In the rows, 128 means zero.
The same turns and mirrors carry the whole set onto itself, and each row onto the other rows of its family. Which rows share a family with each named row? Give them in list order.
These 36 rows form 6 families of 6 rows each.
K_511: [ 95 125 158 141 162 120  97 138 113 136 136 105 149 138 148 144 134 134
 136  93 159 121 115 151 145  99 132 136 109 137]
K_133: [125 111 124 117 154 141  95 118 151 119 110  98 125 173 132 131 131 145
 148  90 111 128 114 101 134 125 116 144 151 130]
K_909: [132 109 136 111 160 122 104 123 139 100 113 112 126 162 128 108 139 143
 145 105 123  98 104  98 155 124 134 136 145 133]
K_551: [122 140 124 125  94 129 125 123 128 153 128 156 138  80 141 139 137  99
 132 136 116 136 128 108 112 151 117 105 114  98]
K_106: [101 128 156 130 154 107 105 120 122 139 109 112 143 134 156 132 117 136
 122  79 139 106 108 137 151  99 129 123 104 133]
K_921: [127 145 130 119 107 119 117 122 143 150 135 158 140  76 133 155 137 103
 134 130 133 132 130  94  99 139 105 116 135 105]
K_369: [142 130 156 125 120 125 107 125 105 103 145 151 126  98 116 134 136 111
 109 162 127 142 136 106  99 157 152 144 137 132]
K_798: [104 126  94 117 128 131 147 127 112 119 160 127 136 160 152 105 110 159
 138 101 122 120 107 147 136 123 131 129 134 102]
K_735: [134 109 110 132 158 113 114 138 121 106 113  97 127 171 129 119 151 152
 137 105 113 111 123 103 138 128 131 147 147 131]
K_43: [ 87 126 147 123 144 119 110 128 107 129 126 114 144 122 156 154 139 127
 123  91 136 114 107 135 152 107  99 147  92 128]
K_693: [100 128 101 114 122 116 137 121 113 132 147 129 144 165 136 119 117 146
 116  94 124 116 106 168 141 108 122 155 137 111]
K_694: [112 121 120 122 130 116 148 128 102 107 129 133 154 160 147 108 102 147
 131  93 134 112 106 157 138 112 129 138 159 110]
K_771: [156 128 161 112 125 126 106 136 108 114 147 119 100 106 108 131 133 111
 124 151 123 138 125 119  97 149 156 122 126 149]
K_558: [ 96 130 159 129 143 105 102 129 116 130 114 100 130 129 146 138 118 140
 126  99 141  86  81 133 141 100 121 136 121 136]
K_695: [132  83 128 106 104 157 111 126 110 158 130 160 135 117 106 123 139 118
 135 121 135 171 133 134 125 139 144 117 143  91]
K_838: [145  83 134 125  98 149 105 112 122 154 151 142 126 118 103 122 128 118
 128 135 136 159 148 143 114 132 153 131 133  97]
K_23: [133 108 127 120  95 166 117 116 114 165 143 152 133 124 109 125 136 122
 118 140 151 154 147 114 115 128 153 109 137 100]
K_47: [138 105 130 141 102 168 101 108 109 160 140 162 141 110 113 124 137 129
 124 138 146 156 138 119 122 127 159 115 136 104]
K_555: [105 151 110 119 138 122 151 136 118 103 134 135 146 156 148 119 116 139
 131 104 118 131 106 167 141 137 121 139 152 113]
K_407: [143 141 111 126 109 127 125 114 160 134 144 144 144  95 122 168 139  95
 142 118 113 142 122 115 111 157 117 116 134 106]
K_351: [149 132 153 117 127 130 100 131 110 112 137 138 121 102 126 132 148 120
 108 175 135 130 140 112  97 151 154 132 138 138]
K_886: [ 92 144 151 128 157 119 101 133 105 146 106 106 143 128 146 138 135 140
 138  87 140 101 105 126 146 113 116 154 107 121]
K_487: [117 115 116 111 122 125 144 126 111 109 133 132 143 167 152 113 101 143
 128 102 133 107 106 158 158 122 118 131 151  99]
K_307: [135 145 135 130 104 139 112 120 146 156 121 144 139  76 118 146 125  97
 132 122 118 138 108 118 105 146 114 123 119  85]
K_931: [136 138 128 138 104 122 114 116 147 157 144 148 129  84 141 158 124 100
 128 129 125 136 122  87 108 148 118 116 133 106]
K_702: [ 90 130 169 131 146 103 112 124 125 124 111 117 143 130 141 140 127 137
 123  85 148 100 100 137 153 101 116 124 110 117]
K_384: [165 129 157 139 123 114 111 150 119 114 141 134 122  94 111 125 150 111
 135 159 128 136 126 118 105 160 146 136 124 134]
K_236: [120 109 130 134 159 137 111 127 134 103 109 105 118 152 123 123 162 163
 138 107 120 111  99 100 135 121 131 156 158 136]
K_13: [102 110  99 118 120 106 140 123 112 115 123 134 153 149 147 118 123 134
 130  94 127 106 103 159 161 108 119 131 148 108]
K_34: [128 109 134 110 157 120 116 128 137 112 106 106 132 168 137 115 134 130
 133  93 117 112 100  94 156 129 134 151 154 137]
K_10: [138 112 156 137 118 120 108 137 110 122 140 136 125  90 115 144 159 103
 117 172 135 128 127 107 103 140 144 133 137 142]
K_956: [141 136 164 119 132 129 109 135 106 118 156 141 128  99 112 149 131 124
 127 161 141 142 114 144 100 162 151 147 138 139]
K_610: [141  98 141 133 111 166  92 116 123 159 131 138 139 122 115 137 139 139
 141 118 146 167 144 122 112 146 163 112 120  93]
K_212: [133 100 134 124  89 162 104 108 117 157 143 149 121 118 107 111 131 138
 130 146 131 146 134 109  93 129 151 116 142 106]
K_883: [139 142 132 138 106 121 109 133 146 142 131 139 140  70 142 157 148  99
 136 113 128 122 105 126  98 135 120 110 140  96]
K_388: [120 104 134 109 141 117 114 130 116 106 101 106 121 174 128 101 133 153
 143  97 116 116 108  97 151 131 138 133 138 128]

Same family as K_212: K_551, K_558, K_13, K_10, K_388
Same family as K_931: K_106, K_369, K_694, K_47, K_34
Same family as K_511: K_133, K_555, K_407, K_956, K_610
Same family as K_351: K_909, K_921, K_23, K_487, K_702
Same family as K_838: K_735, K_693, K_886, K_307, K_384

The same turns and mirrors carry the whole set onto itself, and each row onto the other rows of its family. Which rows share a family with each named row? Give them in list order.
These 30 rows form 5 families of 6 rows each.
K_863: [166  83 106  85 158 126 136 163]
K_577: [144  80 116  91 162 130 129 163]
K_103: [176 139 128 118 125 159 120 134]
K_987: [137 112 116  99 105 138 159 128]
K_62: [155 116  96  73 115 159 152 151]
K_463: [159 142 149 115 115 143 157 147]
K_996: [165  86 110  96 141 145 138 188]
K_780: [144 107 138 132 131 142 123 128]
K_808: [147 149 101 100 142 113 160 137]
K_538: [139 128 115  88 119 126 168 133]
K_124: [180 103 144 107 159 140 128 180]
K_988: [190 107 124  89 157 116 132 154]
K_934: [143 117 145 116 119 141 140 124]
K_401: [166 148 110  94 156 105 154 144]
K_3: [122 116 111 130 154 145 126 180]
K_435: [150 122 115 101  99 149 167 159]
K_809: [131 100 114 117 168 130 119 156]
K_805: [191 126 122 109 144 152 113 147]
K_666: [152  92 100  83 127 165 132 163]
K_860: [194 125 117  98 150 113 140 144]
K_448: [199 131 123 113 146 128 134 172]
K_942: [133  90 135 103 143 154 139 179]
K_880: [118 135 139 125 138 148 145 162]
K_567: [152 157 100 107 142 124 160 171]
K_46: [125 142  98 115 155 150 124 155]
K_689: [125 108 132 124 159 134 119 144]
K_573: [143 152  89  99 162 138 131 160]
K_628: [163 134 121  79 125 133 177 169]
K_944: [167 138 118  95 168 122 151 183]
K_581: [153 126 141 140 120 151 130 151]

Same family as K_863: K_987, K_780, K_808, K_809, K_860
Same family as K_880: K_463, K_124, K_942, K_628, K_944
Same family as K_573: K_103, K_62, K_805, K_666, K_46

The same turns and mirrors carry the whole set onto itself, and each row onto the other rows of its family. Which rows share a family with each named row? Give them in list order.
These 18 rows form 3 families of 6 rows each.
K_924: [166 152 136 125 179 160 132 172 116]
K_678: [164 116 114 175 166 105 144 150 121]
K_480: [123 146  97 129 160 151 133 159 137]
K_751: [166 118 137 142 164 148  78 151 110]
K_41: [119 135 105 136 155 143 111 166 144]
K_422: [141 108 114 130 138 150 156 128 102]
K_848: [172 147 142 118 165 155 150 166 112]
K_770: [160 101 110 164 149 167 154 137 105]
K_895: [166 105 113 153 167  99 148 143 120]
K_416: [153 142 143 138 180 156 125 182 106]
K_828: [130 154 104 128 142 147 135 141 138]
K_335: [176 111 141 175 156 142 134 140 156]
K_319: [170  96 145 158 162 143 123 144 160]
K_564: [166 128 112 136 154  94 141 145 120]
K_321: [144 101 100 147 155 155 158 134  98]
K_887: [181 123 126 148 168 155  83 142 120]
K_732: [155  98 154 153 160 153 127 162 156]
K_736: [179 125 109 166 161 146  90 140 109]

Same family as K_751: K_678, K_422, K_416, K_828, K_335
Same family as K_41: K_848, K_770, K_564, K_732, K_736

The same turns and mirrors carry the whole set onto itself, and each row onto the other rows of its family. Which rows share a family with each named row? Give them in list order.
These 35 rows form 7 families of 5 rows each.
K_796: [121 111 138 160 154 153 125 193 139]
K_979: [128 101 104 126 139 167 143 121 111]
K_213: [118 105 130 156 123 170 130 146 124]
K_661: [122 117 133 137 177 112 155 159 126]
K_447: [111 105  82 109 141 178 148 150 116]
K_755: [127 115 131 172 165 156 130 183 116]
K_992: [128 101 112 145 128 184 115 165 125]
K_674: [140 106 105  98 188 137 148 150 117]
K_605: [117 123  93  88 145 164 148 151 112]
K_162: [135  99 106 114 148 159 118 142  91]
K_646: [138  97  92 109 149 173 129 137 111]
K_410: [141 115 101 120 121 176 121 164 128]
K_182: [148 118 122  99 186 146 158 163 137]
K_65: [102 106 111 141 129 189 139 172 131]
K_317: [110 126  94 127 124 184 137 169 121]
K_326: [114 115 148 162 146 137 138 171 133]
K_535: [131 110 142 141 198 142 146 172 115]
K_158: [135 124 117 152 135 164 129 194 143]
K_768: [148 110 104  86 152 165 138 146 124]
K_827: [139 128 129 139 178 145 153 193 149]
K_232: [116 103  89 109 141 163 126 138 107]
K_665: [109 132 139 123 176 151 162 191 141]
K_281: [127 107 109 154 137 167 113 166 101]
K_954: [ 96 114 141 141 152 161 147 197 143]
K_638: [110 112 142 125 195 133 152 173 134]
K_87: [118 105 113  91 182 136 145 142 114]
K_552: [131 109 107 115 173 131 160 128 112]
K_221: [112 111  95  90 171 140 160 156 117]
K_80: [116 126 121  86 176 144 163 165 124]
K_858: [105 132 124 148 145 175 148 192 137]
K_850: [103 116 130 111 178 129 160 186 134]
K_892: [104 114 137 165 165 160 136 186 139]
K_495: [137 102 126 105 186 144 139 144 100]
K_94: [108 107 103 155 131 178 121 163 122]
K_615: [129 115 133 130 189 124 145 183 134]

Same family as K_605: K_317, K_665, K_80, K_858
Same family as K_162: K_755, K_535, K_281, K_495
Same family as K_221: K_447, K_65, K_954, K_850
Same family as K_158: K_410, K_182, K_768, K_827
Same family as K_638: K_232, K_87, K_892, K_94
Same family as K_796: K_992, K_674, K_646, K_615

